First come named turns, each shown by rows before and after it. For each pair of rows after them, which turns, in which order, take the first row to the second? The first pair is done for you.
turn Z_262:
[-15.2 -20.2  12.9   2.1   5.9   0.3  -1.9   7.5  -8.0  -9.6  -1.1   4.8
   4.1  10.4 -17.2  -2.6] |-> [-10.0 -19.0  13.6  11.5   5.0  -7.5   8.7   7.2  -2.2  -8.6  -0.6  -3.5
   3.7   8.5 -20.3  -9.7]
[  6.5   5.0 -11.3  11.1 -32.6 -45.0  -6.6 -17.3  24.6  -2.6 -13.0   7.8
   2.0 -23.3 -20.3  -3.6] |-> [  3.3  -2.4  -9.4  -2.7 -36.0 -11.7 -33.3 -22.4  15.2 -19.9 -18.4  14.9
  -6.2 -30.7  -7.3   1.3]
[-10.2   0.8 -11.5  -1.6  -0.9   6.4 -14.9  11.0  -5.0  10.7  13.3   8.2
 -21.3   1.4  18.0  -5.9] |-> [ -7.9   3.8  -9.2   1.3   8.7  -3.7  -0.9  15.3 -10.2  19.3  17.1   7.8
 -22.7   3.6   8.7  -8.0]
[  2.5  24.4  -9.6   7.4 -30.9  10.1 -12.3 -18.8  19.3 -15.1   8.2   5.5
 -15.0  16.9  25.2 -22.7] |-> [-10.9   7.8  -4.3 -27.1  -4.9  37.1 -25.1   0.3 -12.6   0.6  -1.9  16.9
 -28.8   0.3  22.0 -13.4]
turn Z_110:
[-23.1  -9.2 -10.2   5.3  14.7  27.4 -11.5   4.4 -10.2  -4.9   3.3 -19.5
  -7.5  24.7  26.4 -17.2] |-> [-25.6 -22.9  -2.7  -4.5  15.9  24.2  -6.3   7.4 -15.6 -13.3  -8.9 -21.1
   2.2  19.9  -6.3  -7.4]
[ 13.5  18.6 -20.1 -12.2 -12.2   0.9 -12.2  11.4  -1.2  12.5 -23.6  27.5
 -34.3   0.1  39.3 -10.6] |-> [  6.8   6.9 -14.7 -12.5  11.6  22.5   4.0  27.9 -14.5  14.7 -15.4  19.4
 -27.2  19.7  41.1  -9.5]
[  3.0  -7.3  -1.6   4.1  -0.9 -23.4  20.3  -7.5   0.9   0.8  -7.0  -7.7
  18.8  -3.0 -11.0  -4.6] |-> [  4.5   4.3  -2.9   7.5  -6.9 -27.8  18.7 -14.5   4.4   3.5  -2.3  -6.5
  10.9  -6.4  -3.4  -9.6]
turn Z_308:
[-13.9  12.4   3.1 -17.7 -18.0 -12.8  -8.5   8.6   8.2   2.8  -7.2  16.9
   7.0 -21.7  -7.2  -9.6] |-> [-12.9   8.1   0.0 -17.7 -10.5  17.3 -16.3  11.9   2.6 -13.1  -3.9  10.5
   6.8 -12.9   9.8  -4.8]
[  2.3  10.6  -3.0   9.8 -13.7 -14.0   8.8 -17.3   8.6 -13.2   7.9  -8.8
  13.1   5.0   4.5  -3.5] |-> [  5.6  10.3  -5.0  11.5 -17.4 -14.8   3.4 -16.4  14.7 -13.1   6.5  -7.2
   5.4   4.5   4.1  -6.8]
[  1.7  -1.3   1.6  -4.5 -17.3  31.6 -19.3 -21.0   7.4 -30.1   2.5 -11.6
  16.2  -5.3  -0.4   6.0] |-> [ -3.2 -10.4  12.9  -0.6  -9.7   9.9   9.2 -18.2   8.3 -28.2   5.7 -16.2
  27.6  -1.0 -29.8   5.2]
Now pairs of rows:
Between the rows of a pair lie 2 to 4 turns.
[-11.1  15.3 -23.8 -20.2   7.1   4.0 -10.8   6.0  -1.7  36.2  -0.2  14.7
 -21.1 -18.5  11.4  -5.3] |-> [-14.5 -12.7  -9.4 -31.1  22.9  33.6  -2.1  16.1 -22.2   4.5   1.3  -7.1
   6.8   4.5  -7.0   8.4]	Z_308, Z_110
[ -2.9  42.3   1.3  26.8 -21.3 -14.8 -16.5   0.5  49.1 -32.1  25.3  -2.0
  10.7  11.9  30.9 -15.9] |-> [-20.4  -7.2  22.1 -23.5  25.9  44.1 -16.4  31.2  -5.1 -42.3  16.0  -7.1
  22.3  21.6  11.6   7.8]	Z_110, Z_262, Z_110
[ -6.0  -5.0   1.6 -24.4   7.5  16.8   6.7  22.4  -9.1   0.8   0.4  -8.5
  -3.8  19.5   2.6  -3.7] |-> [ -8.8   2.3   0.4 -20.6  -1.8 -21.3  13.4   7.6  -3.0  12.1  -5.8   4.8
  -5.7  -0.6 -25.3  -0.4]	Z_308, Z_110
[  8.5   6.6   4.1  32.2 -41.8 -27.1   2.8 -30.4  15.7  -3.8 -15.4   7.4
   9.1 -27.2 -16.7  -5.5] |-> [  0.3  -6.9   8.5  26.5  -3.2  53.5  -3.8  -0.5  -8.1 -20.8   8.6 -13.1
   5.8  17.0  29.4  -7.1]	Z_308, Z_110, Z_110
[ -7.2 -14.6  -0.6 -21.3  -7.7 -28.9   2.6  10.4 -21.5  12.7 -18.9  23.6
  -1.7 -23.2 -44.7   0.0] |-> [  6.8  13.2 -12.4   3.5 -32.8 -41.8  -8.9  -5.1   5.8  12.1 -11.7  25.4
 -11.8 -29.3 -15.9 -11.2]	Z_110, Z_262
[-16.6 -14.3   1.2 -34.9   1.4 -14.0 -36.5   7.9  -4.4   6.0 -22.1  32.4
  -0.5 -40.1 -35.7  33.9] |-> [  1.9  13.6  -7.6   8.2 -32.3 -56.3  -4.3 -15.0  38.9  -7.8  -4.6   9.0
  16.5 -21.2 -33.9  15.2]	Z_262, Z_262
[ 21.6  -6.2 -12.3  25.0  -7.1 -24.5  36.0  -0.5  10.1  11.4  17.1  -2.9
  10.3  24.8 -34.4  -6.1] |-> [  6.9 -19.4  -7.6  -9.1 -18.1 -22.0  -3.8  -5.4  -7.7   0.4 -12.3  20.3
  -3.1 -16.8 -58.9  11.2]	Z_262, Z_262, Z_308, Z_308
[ 26.7  17.6  -7.4  32.7 -14.7 -20.3 -14.4  -5.8   7.9  -3.0  -1.3   4.9
  -8.1   0.4  33.4 -10.7] |-> [ 24.2   7.2  -3.4  21.6 -23.3 -10.3 -32.1  -8.3  -1.8 -22.8 -12.8   5.7
  -3.2  -8.5  25.8  -0.7]	Z_308, Z_308, Z_308, Z_262
[ 17.9  13.1  16.2   3.2  -7.5  17.2 -36.6  -9.8  16.1 -19.4  -3.5   0.3
  -2.2   1.8  18.5  -3.3] |-> [ 10.3  -4.3  26.4 -21.7  29.1  23.5 -14.4  10.3 -12.1  10.6   0.8   4.0
  -7.4   2.8   8.4  -1.8]	Z_110, Z_262
[  1.2  12.5  -5.4  -5.6 -31.2  25.1 -49.4 -13.2   0.9 -13.6 -12.4   0.8
 -20.7 -21.6  24.0   3.7] |-> [-13.9   2.1  -4.3 -28.5  24.8  23.6 -11.0  23.2 -30.6  34.6  -2.8  12.8
 -25.2  -9.1  15.2  -3.8]	Z_110, Z_262
[  8.8   9.2  -4.1  25.9  -6.5 -49.5  25.4  -8.5  18.9  36.2   0.6   0.4
   0.7  -2.2 -10.4  -8.3] |-> [  8.3  17.9  -6.8  33.6 -15.8  10.8  -7.5 -12.2  20.5  -3.5   7.0  -8.6
  -9.8  19.0  48.0 -14.1]	Z_262, Z_110
[10.9 14.4 -7.2 11.7  1.6 27.8  1.9  1.0 10.2  2.4 12.7 -3.3  2.4 21.7
 34.6 -4.6] |-> [  0.7  -9.7   7.0 -19.6  29.4  18.3  15.9  17.8 -17.9  10.5   5.3  -1.4
  10.9  17.9 -12.4   2.3]	Z_262, Z_262, Z_110
[  2.1 -15.5   3.1  -4.8 -17.0 -24.9  -6.8 -16.6  14.3 -27.7 -10.3  -4.4
  19.8 -13.0 -49.4  -0.4] |-> [ -6.9 -22.0  11.0 -19.5  -5.6  -7.8 -15.7  -9.9   0.2 -27.7 -18.8   5.9
   6.2 -18.4 -46.9   4.8]	Z_262, Z_262
[ -1.7  -7.3  12.2 -12.3   6.2   8.4  25.3  20.5  -5.3  -1.9  23.0 -14.6
 -12.6   9.9   0.7 -10.2] |-> [-11.5  -7.1  14.1 -28.8  -7.2  15.6  -7.0  15.1  -9.2  -3.9   9.4   3.3
 -22.3 -13.9   6.2   2.4]	Z_308, Z_262, Z_262, Z_262
[ 26.9   8.6 -11.9  29.0  14.8 -21.2  43.5 -12.8   4.9  31.6  22.8 -12.8
  -1.0  35.8  21.4 -20.4] |-> [ 29.1  20.2 -13.6  28.5 -21.9   8.6 -10.2 -29.5  15.4  -2.7  13.8  -2.4
 -14.9  14.5  54.3 -17.1]	Z_308, Z_262
[-16.3  12.0  -5.3   3.3 -27.0 -50.8   8.8   7.4  -4.7  13.6 -36.6  19.9
   1.0  -7.7 -39.3  11.0] |-> [ -9.1  45.9 -21.0  25.1 -14.3 -19.6  10.6  22.0   3.5  38.8  -9.7  17.6
 -19.5  16.1  30.1  -7.4]	Z_110, Z_110
[ -9.3  18.9  -5.6  10.9 -20.2 -38.5  22.5  -6.2  18.8  16.6   1.3  -7.4
  10.2 -24.1 -11.6  -5.0] |-> [-23.3   0.2   3.4 -27.0  10.8  -6.5  -1.6   8.3 -19.2  22.7  -7.9   9.6
   0.9 -39.9 -12.3   3.5]	Z_262, Z_262, Z_262
[ -3.4 -13.2   0.0  -6.4   6.9 -25.2  25.2   3.1  -4.0  14.2   1.4   1.5
  18.5  -0.7 -43.5  10.8] |-> [  9.6  15.5 -11.2  27.3 -27.4 -26.6  12.1 -18.2  29.3  -9.8   7.8  -3.6
  12.5   7.0  -5.4   1.9]	Z_262, Z_110
